Named turns come first, each shown by rows before and after it. Which turns, in which order, take the first row of each pair that follows to the second? Write the first one first, as in the answered first pair.
S:
[  0   7  -3  25 -46  -4  26   9  14  -5  -6 -22 -12  -5 -22  -1  -6  -5
 -16   8] => [-23   4  -6   7 -34  -6   2 -28 -27  -6 -20 -23  -1 -23   4 -11 -12   1
  12   3]
[  3  12  -8  36  -3  -6   0  14  -2  21   4 -10  -4  -7 -30 -21  -5 -16
 -16  18] => [  7  18  -1  24 -25  -8  -3   0 -23  -2  16 -21   1 -14 -20 -25 -19  -5
   0   6]
[-18 -15  -6  -5  37  14 -21   9  21  40   1  39  -5   6  14  -7  10 -15
 -19  -6] => [ 29   9  15  -7 -28   6   1  33  20 -10  46  13 -10  22   2   2   0   1
 -23 -19]
H:
[-12  -6 -11  30   8  15  33   0  -2  -3 -36 -28  14 -18 -25  12  -7   4
   6  28] => [-21  -8 -14  23  17  15  23 -10  -9   1 -42 -25  14 -23 -15   8  -7   3
  14  25]
[ 23 -25 -11   8  15  29  42 -36  19   4  18   6  -6  26  15  24 -24  -5
 -53   6] => [ 14 -30 -16   9  23  30  38 -40  18  10   9  12  -6  26  21  21 -23  -9
 -52   5]
[ 20  16   6  -7 -32  -9  -7  13  -1  -9  45   2   0  19 -10   1  -4 -10
 -21 -13] => [ 17  11   4   4 -20  -5   1  26  16   0  36   2  -1  21 -22   4   3 -15
 -32  -5]
K:
[  0 -10  -6 -20  22  15 -36  15  24  32  33  58 -10  28  30  -9  19 -21
 -23 -13] => [ 22  -2   1  -4  -2  13  -8  43  45  15  43  43 -16  34   6   3  17 -18
 -38 -10]
[ 22   3   3   2 -23  -2  16  16  15 -13  13  -8  -4   6  -8   8   1   5
  -1   3] => [ -4  -8  -6  16   6  -1  18   6  15   9 -26 -11   0  -8 -15   5   9   2
   5  18]
[-30 -15  -8  -7  17   0 -15 -26 -18  -2 -24 -16   2 -16  -1  -9  -3   2
  27   8] => [ -3  -1   4 -26 -10  -4 -26 -21 -25 -23  20  -5  -2  -5  19  -8 -14   7
  20  -9]
[ -8   1  25  10   8  13  -9  10  22  17   9   4  28 -14 -10  30  23  -2
  -6  18] => [-18   0  24  -3  14  15 -25   0  12  22  14  10  32 -17   2  25  20  -5
  -1  13]
W:
[ 13   3 -23   8  54  12   9  -9  26   4   7  27 -36  17 -56 -24  28   3
 -16  -2] => [ 23   7 -18 -20  42  14 -12 -16   8  -6  38  41 -38  22 -27 -28  19   3
 -12 -20]
[  1  11 -47   9  10 -13   9  -8  -1   1  15  32 -15 -11 -18  34 -15 -27
 -23  -8] => [  2  12 -43  -2   3 -13   0 -17 -13 -10  26  31 -16 -10  -8  28 -20 -22
 -15 -16]
[ 24  23   1  -4 -19 -32  -9  -6 -31 -17  18 -19  41   7  41   3   9  14
  54  18] => [ 15  19  -4  26  -8 -31  14   1 -16  -9 -18 -38  44  -1  12   7  18  16
  52  38]
[-16 -10 -17 -16  14  23 -28 -11  -2  18  13  27  -6  -5  29   1  -8   3
  -4   5] => [-20  -6 -15 -18   6  19 -25 -22 -18   4   2   9  -2 -16  27  -2 -14  12
  11   4]
Now pairs of rows:
Each pair is 2 to 3 turns apart.
[ 51 -15  20 -43 -18   3 -32  19  16   8  55  -9 -26   9   5  -3  24  13
  17   9] => [ 37 -13  19  -1 -25  -1   9  15  14 -12   7 -59 -18 -11 -37   2  26  26
  32  31] : W K
[-20   7  26 -21 -43 -11  37 -45 -71 -71 -69 -70  35 -26 -21  45 -25  48
  66   2] => [ -40   -1   16  -11  -15   -6   34  -49  -66  -48 -100  -63   35  -33
  -23   42  -15   42   66   12] : H K
[-43 -38   0  32  32  -9  11   7 -12  18 -84 -32  14 -21 -29  -4  32  19
  22   4] => [-22 -39   1 -32  43   3 -53  15 -10  49   2  52  -1  11  40 -15  31  -9
  -4 -36] : W K
[-27 -18 -25   9  55   5 -26   1   9  38 -33  12   5   1  20 -15  12  -4
  -8  33] => [ 47  18   7  -1 -32  -7   0  41  19 -27  48  -8 -10  29  11   2  -2   8
 -26   8] : S W
[ -9   5   5  -1 -16  -1  -5 -31 -46 -14  -6 -16   9 -13  16  -6 -11  11
  22 -13] => [-26 -11 -10  25  30   7   1  -8  -7  33 -36   6   7  -8  -7  -1  14  -6
  -5   8] : W W H
[ 46  13   3  37 -53  23  33  47  51 -39   7 -19  14  30 -26  29  -1  -4
 -66 -15] => [-16   3  -7 -37 -18  23 -54 -61 -57 -34  -6  -3  38 -15  63 -11 -30   1
   4 -43] : W S
